In the data rows, zero lies at 4.5, halfway between 4 and 5.
Here are some points, one per row:
[2 4 1 4 8 6 4 3 5 5 4 4 5 6 6 5 1 5 2 3 9 6 5 4 4 5 3 6 5 3 4 5 8 5 6 0 7
 6 5 4 9 4 3 6 4 5 9 6 5 5 3 5 5 4 4 6 5 5 3 5 3 5 6 4]
[6 4 3 3 2 8 4 5 4 7 0 4 2 2 8 8 2 8 2 4 1 3 5 4 6 5 5 3 5 4 5 3 2 4 5 4 5
 5 4 4 0 4 4 4 4 4 4 5 5 6 3 4 4 9 5 6 7 3 3 3 6 3 2 5]
[6 4 1 5 9 2 6 4 3 3 2 4 4 5 5 9 4 5 4 3 4 5 4 4 4 3 6 5 4 5 5 5 4 1 5 9 5
 2 4 1 5 5 6 5 5 4 3 5 7 4 4 6 5 2 5 5 5 2 5 3 3 3 3 5]
[6 3 7 3 3 4 5 5 5 6 6 5 5 3 6 5 5 4 4 4 4 9 5 6 3 4 5 4 4 6 4 9 5 5 7 2 8
 9 2 6 6 3 9 5 4 4 2 4 4 4 5 4 5 0 2 5 4 8 5 4 5 6 4 5]
[4 4 3 4 2 7 4 3 5 8 9 5 7 9 5 9 2 6 2 4 0 2 5 5 9 4 6 4 6 3 4 2 4 4 4 6 3
 2 4 7 5 5 8 5 5 4 5 4 3 4 4 4 5 3 4 5 4 5 4 4 5 4 5 4]
[6 5 4 4 6 6 3 5 5 5 8 4 4 3 5 6 6 3 4 5 6 3 3 6 6 4 4 5 5 5 4 3 5 3 7 7 2
 9 4 6 3 4 1 1 5 3 9 5 3 4 5 2 4 2 2 3 3 2 5 4 3 4 1 4]
[3 5 6 6 4 3 3 3 4 3 1 6 6 4 4 5 5 6 8 5 0 4 6 5 2 4 4 9 6 7 5 9 9 5 6 3 3
 4 4 5 4 7 8 0 5 4 6 4 3 5 5 4 5 9 6 4 4 5 5 5 3 4 3 5]
[6 5 5 4 9 2 6 4 3 5 3 4 4 6 3 2 3 5 5 3 3 5 3 4 9 5 4 4 4 4 4 2 5 5 3 0 6
 9 6 3 2 9 4 1 5 5 2 5 6 5 4 4 5 3 5 4 4 2 5 4 8 4 4 5]
[3 3 6 5 8 4 5 4 5 4 4 4 5 3 3 2 5 3 5 4 1 5 3 5 4 4 3 2 4 5 4 6 9 3 5 7 3
 4 4 9 1 2 5 9 5 6 4 5 5 5 5 6 4 7 3 5 3 4 4 6 5 4 5 4]
[3 4 9 6 9 5 4 4 4 4 3 6 6 3 4 5 8 5 3 5 3 9 5 4 4 4 7 5 4 4 4 2 2 9 5 2 2
 2 2 4 5 5 2 9 6 4 4 4 2 5 4 3 4 5 7 3 4 3 5 6 4 4 3 6]
[4 4 4 5 3 2 4 5 4 2 3 4 4 5 5 6 5 5 3 5 5 1 3 5 1 4 4 3 5 2 5 3 4 9 3 3 5
 3 7 9 9 6 7 7 5 4 6 4 9 4 5 4 4 3 2 3 4 3 5 4 5 5 4 4]
[3 2 4 7 6 5 6 3 4 2 6 3 4 7 6 4 3 5 8 4 3 5 4 3 1 6 4 5 5 3 5 3 1 7 7 8 5
 8 3 7 2 4 1 2 4 7 2 3 2 4 3 7 6 5 7 4 6 7 4 5 4 6 4 4]
[6 4 2 4 4 6 3 5 5 4 6 4 4 6 4 2 5 3 2 7 6 9 5 5 2 3 3 5 3 8 4 3 5 7 5 5 6
 2 8 5 3 4 8 2 4 5 5 6 5 5 5 5 4 5 8 5 4 5 5 0 3 5 1 3]
[6 4 5 5 3 5 4 6 5 3 7 4 4 3 4 4 5 5 9 4 2 5 4 5 6 6 3 7 4 5 5 6 3 1 6 1 6
 5 9 3 9 4 4 9 4 5 3 5 4 4 5 3 4 4 7 5 7 2 4 3 5 3 4 3]
[5 3 1 4 4 5 4 2 4 9 0 5 6 3 4 3 5 4 7 6 8 6 5 5 5 4 5 4 4 2 4 3 3 2 2 7 4
 4 4 9 5 8 5 5 5 3 4 4 1 4 6 4 5 5 4 7 5 4 3 4 6 6 5 5]
[4 5 8 4 7 3 4 6 4 5 7 4 3 3 4 6 3 6 7 4 9 2 5 5 6 4 2 2 4 6 5 5 7 7 3 6 3
 2 4 5 3 5 6 3 5 4 3 6 3 4 4 3 4 2 5 4 8 8 5 4 3 3 4 4]
[4 4 9 5 1 5 6 3 4 2 2 4 4 3 5 4 5 4 4 5 6 1 4 5 3 4 6 6 4 3 4 3 6 2 2 4 4
 4 4 4 4 3 1 2 5 5 5 5 5 5 3 6 5 1 5 9 3 4 4 3 3 4 5 4]
[7 8 7 3 5 4 4 3 4 4 5 4 4 3 5 2 1 4 6 4 2 7 4 4 6 5 3 6 5 4 5 3 5 6 3 9 6
 6 5 5 6 3 5 3 4 4 4 3 7 5 4 3 4 7 5 3 3 3 5 3 3 5 9 6]
[4 4 3 6 3 4 5 9 8 7 4 4 4 5 3 6 5 4 4 5 3 4 4 5 8 4 4 4 4 3 4 3 5 5 4 5 7
 3 3 4 9 6 1 2 4 4 3 5 2 6 5 9 5 9 5 4 4 5 6 3 5 5 6 5]
[6 6 5 4 5 5 5 4 4 9 4 4 3 2 6 4 6 3 2 5 4 0 4 4 7 4 3 7 5 5 5 7 2 8 7 4 4
 1 6 4 4 6 5 8 4 5 5 4 3 4 5 6 5 2 5 3 2 7 5 9 2 7 3 4]
[4 6 3 5 6 5 3 5 3 7 6 6 6 4 5 5 6 3 4 4 4 0 7 6 2 5 7 3 5 4 3 1 3 3 3 1 8
 5 7 5 4 1 8 4 4 4 4 5 2 4 4 7 4 6 5 3 4 3 4 4 4 2 8 6]
[3 5 3 3 2 3 5 3 3 5 9 4 4 4 5 3 6 4 0 5 6 4 3 5 3 4 7 3 5 5 4 8 4 3 5 5 3
 5 5 4 7 6 1 3 6 4 1 3 4 5 4 4 4 9 8 6 5 5 3 7 6 4 4 4]
[5 7 0 3 1 6 5 8 4 0 5 5 6 2 5 3 5 5 5 4 5 5 5 3 2 4 3 6 5 9 5 4 8 5 3 5 2
 4 3 5 5 4 3 3 4 5 3 5 4 4 4 3 5 2 2 4 5 3 5 6 7 5 5 5]
[4 4 3 5 9 4 5 3 5 2 5 4 4 4 4 5 5 4 3 5 2 1 6 5 3 5 3 5 4 2 5 8 5 5 3 5 6
 3 3 2 2 5 0 2 5 3 5 4 6 3 7 3 4 3 2 4 5 7 4 0 7 5 5 4]
[5 4 7 7 4 5 6 2 5 0 2 5 4 4 4 3 5 3 2 5 7 1 5 4 6 6 1 3 4 4 5 3 3 4 6 4 3
 7 1 1 7 6 9 5 4 4 4 5 4 4 5 4 5 8 6 6 5 2 5 5 6 5 5 4]
[4 5 6 4 5 5 6 7 4 5 3 5 5 4 5 4 4 3 7 5 4 8 4 5 2 4 6 3 7 3 4 1 3 3 4 3 2
 4 7 0 5 4 8 5 5 5 5 4 6 4 5 2 4 6 2 4 4 9 3 7 5 5 3 4]
[3 4 4 5 3 8 6 7 5 8 9 4 4 4 4 3 7 4 7 3 7 6 4 3 3 5 5 5 4 4 5 5 3 2 2 5 4
 2 2 4 1 8 6 4 4 5 5 4 8 5 4 4 5 4 5 4 3 0 3 3 3 6 6 7]
[5 5 5 5 3 5 4 6 5 9 2 4 4 9 3 3 6 5 5 6 4 3 5 5 1 5 4 4 4 9 5 5 4 6 6 6 4
 7 3 2 4 3 1 6 5 5 6 4 8 4 6 3 4 3 5 6 6 2 5 4 5 3 6 4]
[6 6 3 5 5 2 5 2 7 3 5 3 2 3 4 3 3 7 5 6 6 4 4 4 4 5 7 5 4 4 5 1 3 3 4 0 3
 3 1 4 5 0 7 5 4 4 5 4 4 6 4 4 4 5 5 3 5 7 7 4 3 6 4 4]
[3 4 5 5 2 3 5 3 5 1 2 5 4 4 3 4 5 4 4 5 1 6 5 4 6 4 4 1 3 6 4 8 3 3 1 5 8
 4 4 4 4 4 3 1 4 5 9 5 6 4 5 4 5 1 5 5 6 6 5 9 3 4 5 4]
[5 4 7 4 4 2 3 7 5 2 4 6 4 7 4 6 0 4 3 4 7 4 5 4 4 3 6 5 4 4 4 7 3 1 6 6 2
 3 7 6 2 4 4 5 4 5 5 5 3 5 5 3 4 4 5 1 4 2 6 2 9 8 7 5]
[4 5 5 5 0 4 4 2 4 3 5 6 7 4 4 4 6 4 7 4 9 6 5 4 9 6 6 4 5 3 5 3 4 8 7 5 5
 3 5 3 1 2 3 6 5 5 4 4 6 4 5 7 4 6 2 4 4 5 5 5 4 4 2 5]
Along one direction, these points spread out more than along any other. Take the direction at right angles to it along which they spread out most. Go by this last direction. Where along it does each point below lie, from 0 to 99? The average is 50, and the first point in the table lies past the average. One standard deviation of the points above along it is 16.
[4 4 3 5 9 4 5 3 5 2 5 4 4 4 4 5 5 4 3 5 2 1 6 5 3 5 3 5 4 2 5 8 5 5 3 5 6
 3 3 2 2 5 0 2 5 3 5 4 6 3 7 3 4 3 2 4 5 7 4 0 7 5 5 4] 30
[7 8 7 3 5 4 4 3 4 4 5 4 4 3 5 2 1 4 6 4 2 7 4 4 6 5 3 6 5 4 5 3 5 6 3 9 6
 6 5 5 6 3 5 3 4 4 4 3 7 5 4 3 4 7 5 3 3 3 5 3 3 5 9 6] 46
[4 4 4 5 3 2 4 5 4 2 3 4 4 5 5 6 5 5 3 5 5 1 3 5 1 4 4 3 5 2 5 3 4 9 3 3 5
 3 7 9 9 6 7 7 5 4 6 4 9 4 5 4 4 3 2 3 4 3 5 4 5 5 4 4] 66
[6 4 5 5 3 5 4 6 5 3 7 4 4 3 4 4 5 5 9 4 2 5 4 5 6 6 3 7 4 5 5 6 3 1 6 1 6
 5 9 3 9 4 4 9 4 5 3 5 4 4 5 3 4 4 7 5 7 2 4 3 5 3 4 3] 63
[4 4 3 4 2 7 4 3 5 8 9 5 7 9 5 9 2 6 2 4 0 2 5 5 9 4 6 4 6 3 4 2 4 4 4 6 3
 2 4 7 5 5 8 5 5 4 5 4 3 4 4 4 5 3 4 5 4 5 4 4 5 4 5 4] 29
[3 4 9 6 9 5 4 4 4 4 3 6 6 3 4 5 8 5 3 5 3 9 5 4 4 4 7 5 4 4 4 2 2 9 5 2 2
 2 2 4 5 5 2 9 6 4 4 4 2 5 4 3 4 5 7 3 4 3 5 6 4 4 3 6] 79
[5 4 7 7 4 5 6 2 5 0 2 5 4 4 4 3 5 3 2 5 7 1 5 4 6 6 1 3 4 4 5 3 3 4 6 4 3
 7 1 1 7 6 9 5 4 4 4 5 4 4 5 4 5 8 6 6 5 2 5 5 6 5 5 4] 59
[6 3 7 3 3 4 5 5 5 6 6 5 5 3 6 5 5 4 4 4 4 9 5 6 3 4 5 4 4 6 4 9 5 5 7 2 8
 9 2 6 6 3 9 5 4 4 2 4 4 4 5 4 5 0 2 5 4 8 5 4 5 6 4 5] 80
[3 4 5 5 2 3 5 3 5 1 2 5 4 4 3 4 5 4 4 5 1 6 5 4 6 4 4 1 3 6 4 8 3 3 1 5 8
 4 4 4 4 4 3 1 4 5 9 5 6 4 5 4 5 1 5 5 6 6 5 9 3 4 5 4] 51
[6 4 1 5 9 2 6 4 3 3 2 4 4 5 5 9 4 5 4 3 4 5 4 4 4 3 6 5 4 5 5 5 4 1 5 9 5
 2 4 1 5 5 6 5 5 4 3 5 7 4 4 6 5 2 5 5 5 2 5 3 3 3 3 5] 36
[6 4 3 3 2 8 4 5 4 7 0 4 2 2 8 8 2 8 2 4 1 3 5 4 6 5 5 3 5 4 5 3 2 4 5 4 5
 5 4 4 0 4 4 4 4 4 4 5 5 6 3 4 4 9 5 6 7 3 3 3 6 3 2 5] 22
[4 5 6 4 5 5 6 7 4 5 3 5 5 4 5 4 4 3 7 5 4 8 4 5 2 4 6 3 7 3 4 1 3 3 4 3 2
 4 7 0 5 4 8 5 5 5 5 4 6 4 5 2 4 6 2 4 4 9 3 7 5 5 3 4] 77
